(in the rows, 128 means zero)
The rows of A fall into a few groups, and each row is roughly a mix of its group's hidden directions.
A, 104 rows:
[[148 124 146 109 145 159 177 154 103 119]
 [ 90 150 135 148 159 136 140 152 150 167]
 [118 143  80 163 127 105 142 154 112 154]
 [138 100 135 103 148 127  80  98  97 132]
 [151 135 141 126 137 159 172 145  83 129]
 [101 137 131 109 116 102  76 104 155 117]
 [122 152 123 128  98 126 166 176 155 136]
 [109 140 136 127 119 105  85 102 177 132]
 [143 111 137 100 142 129  74  89 117 130]
 [127 130 117  92 156 136 122 170  98 161]
 [131  93 130  78  98 148 108 123 153 123]
 [150 109 129 149 128 138  88  73 127 117]
 [106 145 125 102 146  91 121 150  84 105]
 [ 86 141 139 161 171 135 141 129 151 148]
 [147 128 139 136 130 139 177 145  76 124]
 [170 114 115 105  77 125 118 125 109 110]
 [101 137 118  98 153 104  77 131 143 114]
 [125 125 139 165 100 122 127  83 154  95]
 [103 133 138  99 107 117  83 100 158 114]
 [ 82 126 146 119 180 135 119 142 130 152]
 [114 102 141  95  99 147  96 105 161 140]
 [120 144 119 170 118 131 176 157 148 112]
 [114 144 119 129 179  94 116 161 149 138]
 [115 111 117 108 132 100 129 145  74  95]
 [110  91 136 120  92 121  92 101 153 110]
 [130 103 140  70 100 126  95 132 129 121]
 [146 170 104 172 155 132 149 136 125 146]
 [ 90 142 140 161 172 134 135 131 153 152]
 [115 140 127 124 127 110 172 187 126 136]
 [131 127 120  91 154 125 129 177  95 149]
 [129 134 138 174 113 124 151  91 161 104]
 [121 150 120 177 113 129 172 138 156 126]
 [169 121 105 143  75 130 140 129 104 117]
 [152 124 129 154 131 148 175 153  94 149]
 [121 100 153 116  88 117 115  98 157  99]
 [129 154 101 180 153 146 139 122 138 155]
 [137 116 133  90 136 139  76  93 115 135]
 [140 141 111 107 158 121 131 177  91 148]
 [140 152 115 112 162 131 138 171 101 162]
 [139 160 108 150 165 119 142 160  95 146]
 [170 126 109 103  88 122 133 120  99 100]
 [114  89 146 106  92 121 105 112 166 121]
 [164 122 133 143 138 158 177 126  95 120]
 [103 133 110 125 116 108  75 109 164 133]
 [155 113 125 108 124 132  85  80 107 117]
 [124  94 136 121  99 143 133 105 184 122]
 [105 135 126 122 124 100  78 103 168 122]
 [168 124 112 125  64 129 130 131 127 116]
 [130 105 131 111 143 147  81  84 107 122]
 [ 83 123 147 113 178 116 139 151 122 136]
 [158 116 125 150 146 158 164 148  90 141]
 [106 148 124 151 128 128 178 171 147 127]
 [105 137 128 139 119 114 186 162 141 108]
 [105 143 128 132 127 109  78 122 170 153]
 [114 156 126 153 115 128 170 158 169 128]
 [133 124 119  88 151 130 131 170  82 132]
 [148 132 160 149 151 133 166 157 100 151]
 [126 123 129  84 155 134 139 169  91 143]
 [168 110 116 108  83 118 126 120 103  99]
 [171 121 121  89  91 124 105 117 118 106]
 [123 126 112 118 124 105 163 142  77  95]
 [157 117 140 139 128 150 180 134  89 120]
 [132 131 118  94 159 134 138 175 100 155]
 [103 140 143  96 157 101  82 138 120 115]
 [130 154 107 179 162 128 153 140 124 149]
 [127 123 137 165 104 130 141  86 168 105]
 [ 99 115 162 115 110 104  80 140 136 148]
 [142 170 106 173 155 118 138 142 110 140]
 [107 131 130 124 119 107  90 109 185 130]
 [ 82 122 149 149 180 126 130 125 140 141]
 [118 153 126 168 115 133 160 148 174 133]
 [ 91 137 143 167 167 132 134 124 159 147]
 [147 106 128  96 131 137  82  96  96 119]
 [128  95 130  84  97 137  95 127 158 135]
 [141 111 140 158 100 147 103  88 157 149]
 [130 109 156 140 109 129  87  93 166 139]
 [118  98 149 145 100 113 145 100 162  94]
 [133 128 119  86 155 138 136 172  97 150]
 [129 125 133 163 101 131 128  84 170 109]
 [158 112 143 135 143 152 166 136  80 119]
 [126 168 129 183 151 123 153 115 125 138]
 [123 166 132 106 175 106 150 149 118 106]
 [109 145 128 158 123 116 182 154 152 115]
 [143 132 134 150 163 132 163 170 111 156]
 [134 128 129 166 102 132 135  85 160  97]
 [119 131 135 159 122  91 181 144 146 114]
 [137 102 136 129 139 132  81  76 114 129]
 [110 166 104 102 157 108 133 154 100 111]
 [143 111 129  91 123 142  79  92 110 124]
 [123 155 101 179 162 126 130 136 108 148]
 [ 80 132 145 139 177 122 146 144 137 145]
 [108 120 108 140 109 106  89 108 176 135]
 [154 132 113  80  82 138 125 140 113 112]
 [144  96 112 167 102 152 147 130 149 160]
 [139 124 125  76 145 132 135 172  98 138]
 [100 130 100  94 157 110  92 149 145 114]
 [125 110 159 133 104 113  96  87 162 121]
 [102 128 122 105 153  83 105 150 100 106]
 [163 130 152 153 136 167 165 126 141 152]
 [127 130 131  85 153 128 131 170  92 152]
 [127 146 121 113 155 136 170 177 106 134]
 [132 149 112 148 166 111 147 169 104 152]
 [169 128 110  96  96 118 134 134  94 102]
 [169 118 112 109  81 137 109 109 111 108]]

One row of each group comes first, with its name. Which group is each row after those in?
[125  97 140  71 103 133 101 135 144 135]	Q
[127 170 109 123 161 134 115 114 177 127]	H
[118 142 121 150 126 115 184 171 130 119]	U

[ 80 129 138 155 163 147 133 142 142 159]	U
[112 108 180  88 104 130 106 125 136 119]	H
[142 114 134 145 106 166 124 113 175 159]	H
[152 135 139 128 137 149 167 135  71 119]	H
[121 119 142 167 103 112 137  90 159  98]	Q
[153  98 157 161 106 123 145  88 139 118]	H
[163 116 113  97  76 135 116 129 107 114]	U
[129 129 125  87 148 120 119 169  83 139]	Q
[127 123 144 156  96 120 130  83 155  94]	Q
